In the data rows, the value 500 means zero.
A hidden rule labels the rows of this table. It goes by one to three of the table's principal directions, not those with the most spread.
tensor([601, 464, 554, 441, 512, 549, 602, 519, 423, 506, 402, 486, 680, 305, 358, 745, 396, 583,
        585, 633, 545, 272, 715, 657, 440, 513, 506, 472, 464, 390, 605, 442]) 1
tensor([521, 519, 596, 530, 617, 427, 576, 492, 720, 638, 584, 556, 476, 518, 587, 210, 509, 548,
        445, 325, 603, 628, 360, 269, 416, 761, 515, 591, 536, 822, 470, 674]) 4
tensor([594, 647, 630, 422, 561, 351, 584, 344, 430, 460, 433, 454, 517, 450, 417, 609, 354, 603,
        477, 442, 512, 428, 669, 565, 516, 559, 566, 596, 547, 362, 520, 578]) 1
tensor([377, 200, 324, 676, 612, 573, 553, 467, 573, 412, 449, 396, 499, 550, 323, 666, 530, 528,
        447, 738, 553, 413, 597, 636, 540, 365, 589, 324, 525, 178, 688, 539]) 0
tensor([624, 596, 596, 539, 396, 465, 501, 433, 444, 401, 488, 516, 451, 511, 578, 560, 447, 493,
        515, 461, 425, 549, 578, 530, 524, 457, 643, 664, 467, 575, 422, 434]) 3
tensor([422, 429, 393, 485, 532, 543, 508, 635, 543, 638, 533, 482, 475, 517, 458, 378, 607, 441,
        436, 501, 553, 597, 362, 424, 457, 489, 371, 436, 465, 540, 532, 571]) 5
tensor([585, 735, 474, 198, 442, 373, 466, 661, 376, 705, 690, 463, 546, 374, 352, 453, 433, 466,
        456, 279, 760, 612, 442, 425, 286, 665, 157, 492, 331, 578, 655, 593]) 1
tensor([525, 517, 513, 468, 535, 452, 605, 539, 512, 581, 527, 476, 498, 445, 478, 461, 452, 577,
        386, 448, 599, 586, 521, 436, 370, 573, 484, 593, 441, 564, 590, 649]) 3
tensor([392, 162, 431, 786, 620, 613, 561, 556, 775, 529, 501, 565, 494, 619, 549, 306, 631, 475,
        487, 624, 498, 574, 372, 413, 511, 519, 646, 445, 566, 650, 496, 591]) 4
tensor([550, 605, 525, 394, 510, 426, 449, 289, 412, 462, 414, 501, 597, 413, 414, 711, 273, 602,
        529, 564, 487, 300, 672, 643, 509, 566, 475, 528, 520, 248, 591, 520]) 4
tensor([615, 513, 562, 375, 486, 418, 500, 498, 455, 438, 458, 615, 650, 431, 346, 495, 326, 438,
        498, 605, 275, 376, 583, 625, 531, 579, 466, 605, 479, 507, 523, 507]) 4
tensor([468, 856, 557, 261, 443, 339, 323, 350, 405, 370, 500, 422, 197, 639, 610, 540, 453, 513,
        405, 245, 372, 550, 513, 406, 668, 370, 461, 531, 607, 375, 391, 486]) 2
tensor([478, 594, 652, 481, 519, 508, 437, 397, 563, 264, 550, 600, 529, 522, 741, 400, 470, 546,
        603, 404, 356, 341, 521, 436, 588, 644, 627, 468, 628, 673, 311, 348]) 4
tensor([405, 431, 439, 561, 552, 546, 409, 489, 653, 342, 583, 485, 368, 643, 573, 430, 582, 450,
        493, 461, 477, 477, 462, 434, 594, 474, 575, 362, 583, 517, 452, 446]) 1
tensor([430, 247, 318, 681, 543, 659, 557, 506, 563, 604, 449, 411, 532, 518, 396, 564, 661, 437,
        515, 656, 683, 457, 491, 585, 448, 418, 522, 381, 443, 341, 545, 516]) 5
tensor([498, 613, 602, 402, 519, 574, 566, 603, 531, 580, 506, 528, 508, 420, 685, 357, 592, 550,
        518, 351, 532, 472, 445, 336, 433, 603, 467, 512, 526, 764, 347, 472]) 1
tensor([358, 325, 429, 552, 473, 761, 567, 696, 458, 533, 467, 488, 607, 435, 619, 426, 813, 426,
        605, 583, 518, 387, 399, 491, 475, 407, 458, 294, 479, 594, 342, 295]) 1
tensor([455, 330, 341, 494, 475, 648, 593, 743, 450, 696, 597, 464, 686, 348, 392, 452, 653, 435,
        514, 577, 743, 512, 404, 514, 272, 562, 295, 365, 308, 565, 620, 477]) 1
tensor([424, 802, 486, 222, 429, 495, 479, 683, 283, 459, 643, 456, 438, 474, 661, 350, 592, 467,
        398, 250, 531, 579, 448, 387, 395, 510, 316, 485, 440, 579, 344, 468]) 0
tensor([434, 364, 407, 426, 495, 524, 492, 595, 493, 558, 494, 497, 547, 463, 374, 523, 526, 473,
        459, 588, 505, 467, 480, 522, 453, 439, 373, 400, 450, 439, 639, 534]) 3
tensor([608, 423, 612, 460, 552, 387, 652, 501, 565, 398, 569, 507, 591, 416, 362, 465, 426, 522,
        445, 480, 509, 443, 619, 508, 421, 639, 588, 558, 442, 631, 610, 546]) 3
tensor([346, 295, 504, 522, 581, 635, 622, 472, 560, 485, 349, 415, 499, 437, 547, 544, 706, 584,
        502, 587, 456, 307, 506, 460, 570, 387, 562, 318, 582, 460, 479, 396]) 1
tensor([547, 299, 474, 519, 535, 595, 668, 565, 468, 675, 366, 481, 726, 294, 293, 609, 534, 514,
        557, 725, 535, 347, 537, 625, 438, 518, 428, 456, 417, 444, 620, 461]) 1
tensor([428, 472, 450, 537, 549, 465, 455, 480, 622, 373, 590, 456, 327, 631, 539, 443, 521, 501,
        401, 433, 496, 575, 479, 410, 552, 470, 570, 453, 550, 501, 530, 545]) 3
tensor([447, 493, 254, 651, 532, 559, 476, 539, 555, 639, 657, 402, 395, 627, 499, 406, 578, 425,
        386, 429, 851, 736, 410, 459, 322, 543, 455, 512, 385, 416, 526, 692]) 4
tensor([470, 359, 375, 579, 564, 562, 519, 586, 626, 410, 642, 456, 470, 588, 423, 398, 613, 370,
        458, 493, 616, 498, 498, 500, 456, 537, 544, 392, 455, 525, 497, 512]) 1
tensor([602, 474, 606, 513, 447, 449, 497, 287, 417, 332, 372, 537, 628, 404, 434, 798, 278, 614,
        591, 664, 378, 275, 746, 705, 554, 472, 640, 563, 516, 316, 603, 412]) 3
tensor([497, 577, 502, 543, 520, 522, 472, 634, 568, 519, 604, 578, 440, 639, 627, 201, 604, 363,
        485, 358, 488, 661, 364, 387, 483, 567, 514, 569, 525, 727, 274, 565]) 5
tensor([715, 556, 674, 462, 509, 285, 526, 380, 521, 636, 452, 592, 653, 331, 309, 617, 170, 630,
        565, 579, 426, 523, 520, 544, 519, 701, 438, 674, 481, 563, 764, 563]) 0
tensor([505, 397, 500, 549, 478, 508, 523, 464, 485, 585, 435, 510, 583, 431, 444, 588, 476, 548,
        545, 607, 520, 483, 492, 549, 480, 484, 477, 494, 472, 459, 608, 494]) 1
tensor([537, 607, 605, 418, 626, 241, 570, 257, 573, 491, 457, 430, 372, 550, 396, 499, 341, 627,
        330, 370, 512, 542, 591, 436, 530, 582, 573, 630, 579, 385, 606, 744]) 1
tensor([500, 237, 343, 729, 632, 391, 557, 348, 697, 538, 497, 397, 407, 598, 224, 575, 401, 519,
        342, 677, 578, 634, 502, 557, 537, 492, 594, 530, 473, 275, 811, 713]) 1
tensor([325,  42, 291, 793, 493, 830, 499, 751, 654, 539, 544, 495, 577, 487, 535, 459, 830, 390,
        656, 773, 515, 488, 256, 487, 560, 382, 475, 171, 464, 632, 552, 218]) 0
tensor([522, 571, 547, 327, 483, 501, 508, 525, 504, 532, 520, 516, 537, 397, 527, 482, 476, 537,
        486, 413, 533, 403, 524, 430, 418, 593, 413, 494, 465, 620, 518, 495]) 3
tensor([443, 652, 586, 521, 523, 487, 435, 628, 638, 336, 772, 557, 350, 646, 817, 168, 613, 474,
        499, 183, 548, 681, 348, 231, 484, 653, 572, 469, 573, 897, 297, 460]) 0
tensor([470, 464, 518, 543, 479, 578, 541, 533, 481, 609, 474, 502, 569, 427, 580, 478, 595, 533,
        571, 507, 564, 504, 418, 456, 457, 520, 464, 467, 483, 589, 469, 434]) 1
tensor([429, 405, 447, 518, 607, 436, 566, 453, 589, 506, 504, 440, 439, 554, 413, 434, 514, 526,
        363, 501, 535, 538, 491, 458, 492, 516, 518, 480, 522, 420, 589, 651]) 1
tensor([478, 419, 593, 520, 567, 512, 574, 360, 561, 312, 381, 485, 484, 516, 527, 587, 498, 578,
        488, 539, 399, 288, 690, 544, 573, 442, 712, 481, 606, 422, 440, 483]) 2
tensor([492, 516, 515, 473, 432, 524, 484, 509, 411, 394, 493, 541, 549, 463, 579, 564, 434, 547,
        497, 542, 426, 451, 577, 547, 467, 463, 532, 535, 479, 484, 501, 457]) 3
tensor([445, 165, 362, 798, 603, 507, 529, 416, 779, 415, 568, 465, 399, 685, 401, 396, 579, 414,
        409, 617, 532, 601, 437, 489, 552, 493, 690, 466, 504, 492, 598, 594]) 2
tensor([486, 369, 381, 651, 529, 527, 425, 340, 558, 395, 373, 409, 367, 606, 368, 819, 405, 537,
        485, 696, 475, 419, 672, 665, 644, 276, 651, 444, 566, 119, 641, 516]) 1
tensor([487, 288, 401, 805, 585, 439, 469, 417, 701, 341, 625, 506, 426, 711, 414, 386, 493, 391,
        463, 600, 461, 652, 425, 540, 614, 536, 686, 496, 533, 468, 559, 542]) 0
tensor([545, 400, 603, 537, 664, 411, 682, 340, 639, 718, 363, 462, 588, 351, 368, 561, 395, 707,
        475, 555, 616, 440, 528, 448, 455, 668, 516, 548, 541, 488, 706, 671]) 1
tensor([580, 492, 442, 505, 387, 589, 554, 523, 307, 694, 463, 436, 698, 266, 403, 734, 489, 545,
        617, 624, 700, 456, 516, 636, 361, 513, 347, 481, 322, 398, 645, 375]) 1
tensor([479, 484, 473, 592, 447, 571, 447, 654, 564, 638, 613, 591, 498, 573, 648, 258, 628, 403,
        547, 405, 591, 702, 289, 366, 407, 560, 442, 526, 457, 781, 386, 530]) 4
tensor([550, 825, 487, 578, 501, 291, 182, 162, 569, 142, 710, 496, 245, 717, 660, 718,  56, 667,
        472, 352, 559, 599, 672, 517, 597, 605, 676, 588, 616, 259, 636, 571]) 5
tensor([523, 464, 548, 353, 585, 448, 667, 398, 337, 497, 238, 439, 665, 285, 264, 812, 303, 685,
        435, 738, 364, 219, 773, 713, 525, 430, 488, 521, 528, 133, 687, 559]) 0
tensor([500, 697, 559, 364, 464, 488, 426, 530, 468, 361, 632, 502, 444, 501, 652, 453, 498, 509,
        522, 308, 523, 468, 516, 414, 486, 574, 479, 458, 514, 620, 401, 401]) 1
tensor([560, 550, 591, 336, 428, 512, 514, 489, 359, 553, 363, 499, 616, 303, 434, 732, 426, 588,
        595, 578, 432, 313, 602, 584, 517, 443, 404, 468, 481, 431, 585, 370]) 1
tensor([591, 634, 747, 292, 403, 521, 553, 575, 380, 563, 373, 622, 652, 330, 609, 397, 582, 465,
        646, 440, 245, 350, 438, 455, 567, 542, 422, 564, 524, 804, 264, 287]) 5
tensor([627, 239, 554, 658, 502, 559, 623, 497, 522, 552, 312, 610, 738, 428, 309, 550, 483, 411,
        614, 791, 335, 362, 577, 709, 540, 475, 622, 594, 476, 501, 485, 469]) 5
tensor([409, 418, 521, 534, 594, 520, 556, 557, 649, 449, 585, 544, 480, 569, 613, 244, 607, 489,
        438, 407, 506, 527, 422, 352, 457, 608, 564, 466, 551, 702, 407, 574]) 4
tensor([553, 690, 491, 459, 490, 392, 457, 423, 489, 472, 571, 409, 326, 519, 521, 610, 358, 601,
        400, 382, 584, 634, 545, 442, 497, 509, 504, 586, 483, 433, 616, 566]) 3
tensor([450, 648, 594, 441, 567, 498, 569, 358, 413, 377, 399, 455, 486, 486, 639, 553, 480, 628,
        474, 433, 469, 346, 657, 519, 525, 497, 623, 526, 612, 364, 344, 510]) 5
tensor([430, 427, 482, 542, 490, 532, 445, 470, 563, 352, 509, 556, 454, 596, 601, 421, 527, 460,
        469, 527, 352, 469, 486, 483, 561, 460, 593, 495, 546, 543, 419, 473]) 3
tensor([437, 450, 389, 438, 323, 643, 404, 524, 248, 324, 473, 469, 609, 424, 496, 742, 563, 429,
        603, 667, 417, 297, 596, 718, 526, 297, 439, 344, 410, 267, 493, 208]) 2
tensor([400, 456, 379, 459, 467, 731, 469, 688, 408, 449, 491, 423, 515, 441, 532, 653, 663, 468,
        593, 577, 560, 334, 550, 566, 509, 335, 427, 249, 492, 382, 453, 290]) 1
tensor([576, 479, 585, 384, 490, 479, 560, 570, 440, 485, 524, 571, 731, 309, 405, 543, 394, 541,
        575, 568, 469, 350, 566, 566, 426, 644, 417, 474, 441, 586, 607, 423]) 0
tensor([476,   3, 477, 826, 587, 724, 731, 579, 685, 619, 311, 520, 669, 430, 410, 484, 731, 465,
        597, 824, 458, 395, 452, 566, 529, 426, 677, 430, 503, 607, 502, 431]) 1
tensor([449, 634, 554, 455, 484, 580, 508, 645, 514, 561, 446, 522, 326, 555, 753, 391, 590, 553,
        426, 363, 437, 622, 448, 314, 498, 390, 532, 584, 571, 686, 317, 560]) 3
tensor([420, 515, 345, 599, 633, 506, 435, 578, 700, 386, 722, 456, 286, 739, 550, 311, 533, 424,
        359, 348, 676, 660, 480, 385, 454, 564, 581, 446, 541, 509, 455, 686]) 1
tensor([562, 441, 526, 543, 518, 524, 620, 471, 487, 463, 590, 490, 710, 309, 482, 587, 398, 623,
        543, 549, 690, 391, 610, 554, 316, 716, 531, 494, 390, 549, 648, 463]) 0
tensor([558, 540, 419, 512, 476, 499, 461, 497, 490, 651, 646, 476, 602, 443, 423, 481, 499, 444,
        576, 432, 798, 551, 427, 512, 345, 681, 351, 459, 372, 518, 577, 507]) 5
tensor([655, 608, 641, 462, 521, 316, 512, 422, 525, 498, 538, 568, 553, 451, 418, 516, 264, 573,
        505, 453, 483, 544, 565, 505, 481, 665, 521, 651, 503, 574, 612, 595]) 1
tensor([358, 239, 300, 607, 433, 779, 472, 649, 472, 531, 467, 441, 563, 427, 518, 653, 699, 470,
        595, 721, 563, 391, 443, 572, 487, 318, 427, 247, 428, 409, 572, 281]) 3
tensor([451, 264, 374, 477, 507, 580, 608, 516, 375, 564, 336, 480, 716, 343, 274, 683, 464, 523,
        463, 818, 441, 314, 604, 717, 441, 406, 417, 449, 410, 221, 680, 516]) 4
tensor([478, 590, 480, 562, 514, 477, 381, 323, 575, 359, 491, 479, 312, 667, 609, 508, 467, 485,
        466, 445, 422, 512, 521, 481, 635, 449, 633, 540, 599, 409, 388, 501]) 5
tensor([451, 612, 417, 396, 517, 508, 417, 595, 519, 624, 588, 477, 421, 534, 518, 407, 539, 466,
        463, 369, 631, 586, 395, 395, 445, 542, 329, 437, 486, 526, 499, 571]) 4
tensor([600, 719, 715, 407, 414, 354, 455, 462, 338, 353, 412, 591, 465, 577, 550, 476, 440, 437,
        557, 424, 181, 522, 554, 562, 684, 384, 588, 656, 607, 527, 276, 424]) 0
tensor([507, 497, 478, 568, 516, 444, 532, 459, 519, 586, 504, 474, 455, 512, 489, 502, 443, 562,
        427, 499, 568, 641, 467, 465, 457, 517, 509, 588, 475, 480, 596, 620]) 0
tensor([558, 590, 505, 513, 473, 519, 469, 499, 489, 528, 559, 518, 524, 513, 547, 447, 515, 439,
        559, 422, 592, 518, 485, 501, 452, 581, 494, 536, 468, 567, 398, 482]) 5
tensor([563, 813, 572, 350, 383, 460, 308, 599, 453, 530, 608, 567, 375, 555, 660, 396, 491, 420,
        580, 273, 439, 639, 358, 370, 567, 521, 366, 540, 523, 714, 343, 398]) 1
tensor([503, 462, 440, 553, 481, 548, 516, 480, 466, 536, 508, 440, 537, 418, 475, 638, 479, 562,
        526, 572, 607, 490, 516, 543, 456, 503, 474, 457, 437, 421, 621, 440]) 1
Here are more rows. What is the label of each one?
tensor([473, 457, 498, 468, 550, 576, 570, 547, 509, 612, 474, 449, 584, 355, 482, 603, 519, 616,
        551, 526, 657, 396, 526, 476, 421, 552, 423, 380, 488, 490, 608, 470]) >> 1
tensor([416, 378, 321, 579, 515, 553, 527, 418, 440, 467, 433, 329, 415, 547, 368, 712, 567, 499,
        413, 618, 616, 467, 609, 632, 506, 293, 543, 408, 461, 132, 604, 528]) >> 1
tensor([505, 688, 654, 323, 445, 469, 438, 505, 370, 379, 371, 565, 460, 479, 618, 601, 406, 579,
        530, 473, 231, 391, 606, 512, 630, 366, 517, 540, 624, 473, 389, 422]) >> 0
tensor([514, 568, 619, 359, 371, 637, 527, 518, 247, 548, 337, 508, 716, 238, 589, 769, 527, 622,
        717, 572, 498, 225, 617, 611, 464, 421, 413, 408, 478, 451, 456, 240]) >> 1
tensor([622, 689, 637, 391, 458, 419, 526, 318, 362, 675, 415, 446, 633, 260, 461, 759, 343, 696,
        637, 461, 665, 397, 569, 541, 448, 626, 387, 533, 465, 417, 639, 428]) >> 1
tensor([416, 359, 385, 551, 413, 648, 552, 635, 337, 679, 344, 437, 540, 410, 461, 669, 632, 522,
        513, 699, 501, 542, 450, 579, 483, 238, 399, 440, 429, 346, 578, 438]) >> 0
tensor([542, 580, 634, 522, 503, 323, 439, 399, 563, 289, 454, 612, 334, 690, 574, 406, 334, 498,
        389, 474, 138, 616, 541, 469, 682, 426, 702, 720, 640, 555, 412, 608]) >> 3
tensor([522, 615, 577, 493, 437, 545, 463, 655, 585, 445, 643, 559, 364, 590, 748, 259, 637, 417,
        505, 269, 490, 644, 386, 296, 480, 532, 557, 553, 504, 888, 277, 442]) >> 3
tensor([360, 185, 510, 638, 451, 718, 620, 601, 493, 372, 440, 493, 600, 453, 626, 477, 813, 466,
        602, 636, 418, 353, 472, 515, 525, 339, 631, 315, 498, 619, 386, 242]) >> 3
tensor([492, 533, 690, 483, 561, 446, 579, 463, 598, 286, 500, 577, 437, 629, 665, 226, 606, 442,
        456, 333, 308, 450, 536, 396, 571, 545, 725, 584, 631, 737, 196, 522]) >> 1
tensor([603, 302, 454, 503, 477, 424, 511, 182, 342, 633, 216, 512, 842, 278,  78, 942, 201, 584,
        613, 934, 441, 189, 698, 902, 526, 488, 405, 522, 427,   0, 849, 508]) >> 4
tensor([599, 569, 598, 628, 510, 453, 461, 659, 678, 536, 720, 678, 511, 574, 663, 168, 446, 445,
        555, 354, 506, 770, 297, 312, 448, 757, 528, 636, 505, 972, 412, 553]) >> 0
tensor([591, 623, 521, 499, 448, 420, 397, 318, 417, 394, 536, 522, 573, 472, 478, 693, 265, 564,
        577, 518, 557, 422, 645, 639, 479, 585, 529, 552, 480, 334, 583, 476]) >> 4
tensor([666, 688, 606, 399, 503, 322, 555, 412, 409, 543, 433, 492, 493, 460, 367, 592, 293, 550,
        432, 456, 467, 539, 640, 567, 491, 534, 516, 715, 487, 410, 549, 644]) >> 1
tensor([504, 569, 503, 418, 513, 479, 484, 503, 523, 569, 584, 494, 530, 456, 509, 426, 504, 504,
        513, 391, 626, 496, 446, 427, 423, 642, 398, 464, 467, 586, 516, 513]) >> 5
tensor([592, 575, 531, 457, 475, 428, 507, 455, 417, 500, 451, 491, 518, 478, 391, 585, 412, 477,
        502, 533, 434, 488, 567, 595, 546, 476, 495, 579, 484, 402, 514, 499]) >> 1
tensor([536, 556, 446, 280, 557, 479, 597, 557, 435, 695, 571, 409, 672, 265, 294, 520, 482, 526,
        484, 457, 738, 384, 492, 505, 327, 721, 223, 396, 362, 467, 672, 514]) >> 5
tensor([411, 419, 479, 466, 600, 523, 554, 513, 546, 426, 434, 471, 467, 546, 457, 487, 555, 506,
        429, 531, 441, 390, 573, 509, 544, 430, 550, 418, 584, 394, 469, 562]) >> 1
tensor([451, 325, 405, 564, 548, 492, 536, 464, 490, 403, 434, 447, 508, 520, 331, 659, 441, 522,
        428, 693, 446, 434, 621, 640, 542, 372, 561, 447, 505, 237, 660, 546]) >> 0
tensor([475, 264, 391, 706, 470, 553, 447, 374, 595, 700, 427, 485, 540, 497, 413, 582, 549, 482,
        591, 678, 583, 551, 346, 539, 537, 470, 456, 445, 456, 427, 655, 469]) >> 5
tensor([629, 817, 731, 398, 469, 314, 507, 473, 529, 535, 511, 575, 317, 566, 689, 286, 413, 536,
        406, 224, 336, 736, 418, 280, 552, 581, 563, 805, 564, 830, 325, 613]) >> 3
tensor([421, 474, 581, 281, 454, 800, 640, 999, 390, 678, 429, 550, 666, 252, 646, 340, 868, 437,
        647, 488, 395, 349, 338, 360, 462, 426, 267, 280, 487, 894, 264, 207]) >> 0
tensor([501, 390, 472, 364, 469, 508, 540, 602, 434, 523, 421, 560, 609, 445, 345, 479, 504, 415,
        441, 615, 358, 403, 545, 584, 461, 429, 412, 513, 440, 473, 532, 544]) >> 3
tensor([587, 520, 502, 410, 364, 527, 430, 617, 287, 542, 465, 576, 720, 329, 373, 709, 374, 482,
        660, 676, 417, 409, 540, 687, 492, 455, 327, 465, 412, 418, 623, 333]) >> 0
tensor([339, 345, 402, 538, 512, 747, 565, 768, 567, 478, 567, 424, 418, 561, 635, 307, 933, 347,
        516, 424, 578, 485, 373, 372, 487, 369, 504, 261, 495, 686, 277, 342]) >> 1
tensor([437, 394, 475, 625, 584, 506, 518, 431, 619, 621, 428, 521, 473, 607, 502, 368, 578, 472,
        481, 512, 532, 559, 413, 455, 517, 505, 546, 521, 568, 489, 430, 646]) >> 4
tensor([379, 535, 289, 285, 427, 688, 431, 679, 315, 558, 507, 387, 515, 438, 440, 572, 713, 359,
        508, 508, 599, 348, 483, 572, 446, 346, 241, 259, 403, 307, 433, 349]) >> 5
tensor([448, 302, 409, 674, 507, 525, 481, 340, 493, 503, 325, 459, 494, 525, 397, 779, 409, 597,
        499, 757, 471, 455, 600, 659, 575, 306, 594, 485, 534, 165, 685, 546]) >> 4
tensor([506, 525, 460, 487, 635, 400, 622, 536, 548, 477, 613, 395, 447, 511, 367, 421, 479, 513,
        352, 431, 613, 590, 520, 461, 454, 611, 499, 499, 477, 454, 596, 629]) >> 0
tensor([581, 453, 601, 593, 495, 406, 526, 395, 558, 280, 429, 551, 407, 640, 483, 486, 436, 441,
        439, 546, 238, 516, 618, 567, 644, 395, 764, 668, 572, 508, 405, 530]) >> 3
tensor([291, 166, 408, 612, 559, 748, 552, 631, 701, 415, 522, 487, 476, 550, 644, 412, 782, 496,
        502, 536, 600, 362, 487, 389, 429, 409, 610, 246, 537, 632, 448, 449]) >> 3
tensor([559, 610, 558, 517, 477, 399, 411, 438, 466, 415, 470, 513, 415, 520, 493, 671, 298, 591,
        518, 551, 347, 565, 546, 541, 644, 432, 539, 563, 571, 401, 609, 466]) >> 0
tensor([602, 589, 789, 246, 437, 492, 630, 638, 282, 544, 341, 651, 825, 219, 492, 503, 477, 545,
        677, 540, 251, 256, 565, 566, 501, 555, 395, 531, 521, 696, 382, 324]) >> 0
tensor([744, 960, 598, 442, 465, 121, 327, 131, 446, 520, 678, 519, 424, 623, 441, 487, 127, 500,
        482, 193, 709, 715, 554, 526, 440, 805, 488, 813, 463, 401, 524, 733]) >> 5
tensor([678, 538, 550, 443, 429, 386, 517, 443, 390, 681, 340, 578, 621, 422, 281, 569, 334, 436,
        509, 638, 339, 528, 516, 651, 527, 489, 418, 727, 431, 430, 557, 579]) >> 4
tensor([466, 779, 624, 323, 535, 427, 443, 498, 611, 478, 592, 522, 270, 586, 781, 312, 481, 604,
        384, 137, 552, 593, 478, 204, 448, 598, 517, 579, 601, 755, 359, 645]) >> 3
